One turn or mirror swaps these rows in pairs. Which row does each one swap with?
Kovar: [ 15   1  22  18  11 -12  -2   1 -33   7 -14  14   9  21  -8  19 -12   2
  -3   3   2 -17  -6 -24   4   4   8  10]
fivub: [ 14   6  13  21 -17   0  -3   2 -15  21 -11   6   6  10   7   7 -15  -7
   3   7  20 -14   7 -32   4  11   8   6]
fuba: [  6   2   2  17   5 -11  15  -8   1  19  -4   7  20   9   6  12  -5   7
 -13   3  13  -6 -16 -30  -2   7  13  10]
zasol: [ 10  30  20  22  -5  -4   7   1 -18  13 -31  55   0  -1   7   0 -25   6
  -1  -2  12  14 -44   3  13  32  -8  -2]
dil: [ -5  -4   9  17   7   4   3  14 -15  15 -12  -2  12  10   7  14 -15 -10
   3   2  13  -7  -9 -35  12   6   3   9]
fug: [ 14  23   7  17   0   1   0  -2 -12   6 -19  54  18   1   8   6 -30   2
   0   5  13  28 -38  20   2  26  -9   9]
gired: [ 16   0  12  21   0   0  -2  -2 -20  12 -25  -7  25  20 -16  16 -11  12
  -4   3  15   0 -14 -35   9   8   2  11]
favot: [ 16  26  16  21  -4   2  -6 -10 -17  10 -21  53  19   7  -3  11 -24   0
  -1   3  15  22 -46  18   6  32  -6   3]
zon: [  4   6   5  26  14  -1   2   4 -17   9 -26  -7  16  21   0  10  -8 -12
   9   4  14   0 -15 -40   4   9   0   6]
mefe: [  3   6  19  26 -10   1 -12  20 -28  15 -26   7  23   9   2  14   5   2
  -5  -9  22  -8 -28 -30  14  11   9   6]
keki: [  9   5  -3  14   5   9  -9   3 -15  22 -12   8  10   7   3  19 -14 -20
  17   3  21  -6 -23 -39  -8  25  -8  14]
Rigaf: [  3  27 -13  41   0  -8   8  -8 -19   2 -27  37   7   1 -11  -1 -38  -4
  -7   4  15  21 -39  -6  10  23 -17  -1]
zimos: [ 18  26  17  16 -11   4   6  -9 -14  14 -22  52  10   9  -5   6 -33  -3
   0   4  19  16 -43  15  11  32  -5  -1]
tipel: [ 26  21  19  19   5  -6   0  -9 -30   2 -19  54   4  16  -6  14 -24   4
  -5   4   5   2 -31  15   2  20   6   4]
Bek: [ 16  14  10  14   4  10  -3  -1 -16  11 -23  43  27   6  10   6 -33   6
   4   8   6  28 -24  15  -8  25 -15  15]
Nad: [ 30  24  11  21  -8   4  -1 -13 -17   7 -30  41  19  16 -14   9 -26  15
  -6   5  21  22 -44  10   6  28  -4   4]
Mosuk: [  3   4  19  25  -2  -2  18   2 -20  16 -11  -5  29   9  13  16  -9  -9
  -4  -7  30  -8 -17 -24  17  12  -3  13]
miba: [ 19  34   3  27   5   5   3  -8 -15   5 -33  44  10  13   4   4 -26 -10
   8   5  20  25 -47  11   0  31  -5  -1]
vabo: [  5  -5  12  15  10   4  -3   9 -18  14 -18   6  32   9   8  11 -20   4
   6   7   3  11  -1 -24  -6  10 -14  22]
loti: [ 24  20  16  19 -10   7  -5  -2  -9   0 -23  45   6  -3  11  -5 -32   4
   5  -3  19   9 -45  14   8  31   0   3]
zat: [ 10  25   6  17  -1  10   4  -1 -13  11 -18  52   7   6  10   7 -34  -6
   1   3  19  19 -44  18   9  31  -1   3]
Zas: [ -4   3   7  20  10  -5   6   5 -19  10 -17  -6   7  10 -11  17  -8 -11
   1   1  20  -7 -11 -32  16   5   3   7]
dise: [ 10  -6  18  19  -2   0  -6  10 -13   3 -15  -4  11   2   9   2 -15  -1
   7  -3  15 -14 -12 -35  10   8   4  10]
ginut: [  3  -4  18  17  -3  -3   5   4 -16  18 -14  -4  16  13  -7  13 -15  -7
   3   3  12 -11  -9 -38  14   9  -1   7]
lep: [  0  -3   9  18   9  -7  -1  12 -16  10 -12  -1  23   6   5  14 -13  -2
   2   5   9   3  -4 -35   4   3  -5  17]
midit: [ -5   4  22  22   3 -11   6  13 -22  16 -24   7   6   3   5   8 -10   3
   1  -3   7  -8 -13 -45  16  12  -4   4]
tepo: [ 13  25  19  27 -17   6 -11  11 -26  12 -30  44  17   5   3   9  -6   5
  -5  -9  25   9 -51   5  13  28   6   1]
fanun: [ -5   3  12  25   5 -15   1  17 -16   3  -2   2  19   3   1  13 -10  -2
  -2   5   7   4 -12 -36   7   1  -3  15]
lones: [  2  -4  18  19   4  -6  -9   6 -20  14 -14  -4  26  13  -6  19  -5  -4
   0   2  10  -3 -12 -38   9   8  -2  10]
gen: [ 17  23   0  18  -1  -8  17 -18   2  17  -8  46  15   5   8   7 -19  10
 -16   4  16  12 -41   8  -3  24  12   5]
Nudu: [ 10  31   5  20   1   2   9  -8 -16   6 -23  46   1   5  -7  10 -28  -8
  -1   3  23  19 -46  20  12  26  -2  -3]
kufom: [ -5  11 -11  42   4 -12   8   0 -21   6 -22   6  11   4 -13   3 -27  -6
  -6   3  11   7 -20 -36  11  10 -14   4]
kigu: [ 17  24  -6  16  -2  12 -10  -5 -14  19 -18  41   6   3   4  13 -24 -17
  15   5  25   9 -43  -6 -11  39 -11   8]
kuvo: [ 10  30  10  25  -4  -8   2   5 -12   0  -9  53  12  -1   3   6 -27   1
  -4   7  13  29 -43  14   4  23  -7   8]
Tiv: [ 15  26  17  24  -8   4  19  -8 -18  14 -17  37  25   4  16  10 -21  -5
  -5  -8  33  11 -43  17  15  28  -8   8]
tade: [ 26  27  12  21 -25   5  -2  -9 -13  18 -16  49   0   6   8   2 -29  -4
   3   8  23   7 -21  11   2  30   3  -2]

gen swaps with fuba
zon swaps with miba
zasol swaps with midit
lep swaps with fug
kigu swaps with keki
mefe swaps with tepo
fivub swaps with tade

One turn or mirror swaps these rows in pairs. Which row does each one swap with?
H: [ 20 -15  49  -4  -5 -11 -14  -3 -24  21  21  -4   0  -3  -6  10  16  14
   9 -11   6   3 -13   8]
G: [ -1  -2  40 -15 -15   0 -24  25  -7   4  13  17 -11   9  15 -15  42  10
  21 -22   3 -17  -4  -5]
A: [ -8  13  28  -3  -7  14 -23  20 -14   7   4 -12  15  -1   6  -9  43  16
  11 -27  11   3 -13 -10]
C: [ 10 -25  27   4  13  -1 -17  -1 -31  -3   9  22   3  15   0 -12  39  30
   6 -18  15   3 -13  14]
J: [ -5   2  26  -9  -6  -7 -34  25  -4  -2  13  10 -18   9  12 -13  30   5
  24 -25   4  -7 -10 -10]
E: [ 11   8  36  12   1   9  -6  18  -6  15  17 -18  -1  21 -11  -9  16  13
  18  -3 -17  17  24   9]
L: [ 23 -20  24  -7  15 -13 -23  -6 -23  19  22  12 -18   6 -10   1  12   6
   8 -10   4  15  -5   6]
K: [ 10  20  22   0  -9  10 -17  15  -3  17  -2   0  -6  25  -6 -12  16  -1
  15  -5 -10  18  18  12]
P: [ 22  19  21  -6  16   8  -2  20 -19  13   9  13 -11  13   8   2  44  22
   5  -9 -19   3  13   1]
R: [  0  -8  24   5  17   5  -1  26   3   0   8   2 -20  37   8 -11  16  13
  26 -10  -3   2   9  13]
F: [ 14   6  26  -2  -2   6  -1  25  -9   0   9   6   2 -20   2 -26  10  12
   4 -19  11  -9   4   2]
Y: [ -4   4  32 -17 -10   4 -21   5 -36  20  25   7   2   2 -10   0  15  26
   3 -29  17   5   5 -14]
Z: [-11 -13  34 -10   5  10  12   4 -32   7  16  -1   1  20 -10  -5  24  28
  -7 -15  -6  19  21   7]
S: [ -9 -21  28   7   6   0   3   4 -33  -7  13   5   0  22  -1 -16  35  15
 -15  -8  -6  16   3   5]
V: [ 10   9  17  -2   0  -3 -29   5 -32  24  31   6  -4  14  -9   1   6  21
   7 -17  21   2  -4 -10]
U: [  4 -11  26 -13  16   7   3  26   7  17  15  -6 -19  27   7 -11  18  16
  22  -5   1  -4  11  14]
D: [ -7  16  13  -6  -9  13 -25  20  -5   4  -9  -3   9  14   2 -29  34  15
   9 -19   7   7  -3   8]
T: [ 12 -20  37  -2  11  -6  -8   0 -29  11  15  -9   7  14   1   4  40  41
   3  -9   1   2 -13  19]

T swaps with H
D swaps with K
F swaps with P
R swaps with J

One turn or mirror swaps these rows in pairs. Which row does each one swap with?
Poz: [ 22  27   7  41 -34 -16  -7   0  -9  15   3   0]
topad: [ 10  19   0  47 -30   0 -10   8  -8  15   6  -2]
Kema: [ 31   1  22  12 -27  24  -4  -4 -10 -20   5   2]
pabil: [ 25  26   6  48 -26  -9  -8   7  -1  10  11  -8]
zeg: [ 23  20  13  46 -35  -8  -8  19  -6  10   6  -9]
Pag: [ 42   3   1  34 -14  -7 -21   1 -10   9  -3   3]
dof: [ 43  11  18  24 -21  18   7 -10  -8 -21  14  16]
Pezag: [ 11  24  14  48 -31 -12  -4   1  -4   7  -5  -4]
zofas: [ 24   5  19  19 -32  16  15   0  -7 -26  -5  12]
sevav: [ 43   1  12  22 -21  28   6  -1 -14 -11  -7  15]
pav: [ 18  23  13  40 -31   5  -4  -4 -14  21 -14 -10]
ser: [ 46  -2   9  19 -11  12 -10  -7  -9  -5  -6  14]
vur: [ 20  25  -2  51 -28   4  -8   8 -11  13   8  -6]
timu: [ 22  15  22  23 -27  26   8 -13 -14   6 -17   1]
tasa: [ 32  14  21  18 -19  26  15  -8  -2 -15   5  12]
Zeliz: [ 27  14  12  23 -21  36  11  -4 -12 -10   3  12]
Kuza: [ 18  16   5  46 -39 -16  -5  14  -5  -3   0  -5]
buno: [ 29  15  21  12 -28  17  13 -14 -10  -9  -2  18]
dezos: [ 29   1  19  16 -22   0  -2 -12 -13 -26   3  13]
Gedot: [ 31  21  -3  50 -12  -6  -7  10  -2  -9   5 -10]
tas: [ 25  12   8  39 -33  -7 -23   8  -8   2  11 -16]
tirir: [ 35  12   8  28  -7  20   8  -1  -2 -28   0   5]
dud: [ 36  13  -2  49 -27  -5 -13  12 -14  12  -1  -2]
nepa: [ 37  22   5  49 -27 -11 -12   2  -7   0  19   0]
viz: [ 25   8   9  36 -27 -24 -16  -2 -13  -9   7  -1]
vud: [ 16   8  13  19 -22  32   9  -5  -9  -8   0  16]
zuvi: [ 16  13  27  23 -25  17  15 -11  -5 -14 -11  13]
mokim: [ 30   8  28  17 -28  26  13   5  -6 -15   0  10]

ser swaps with Pag
Kuza swaps with zofas
viz swaps with dezos
zeg swaps with mokim
Poz swaps with buno

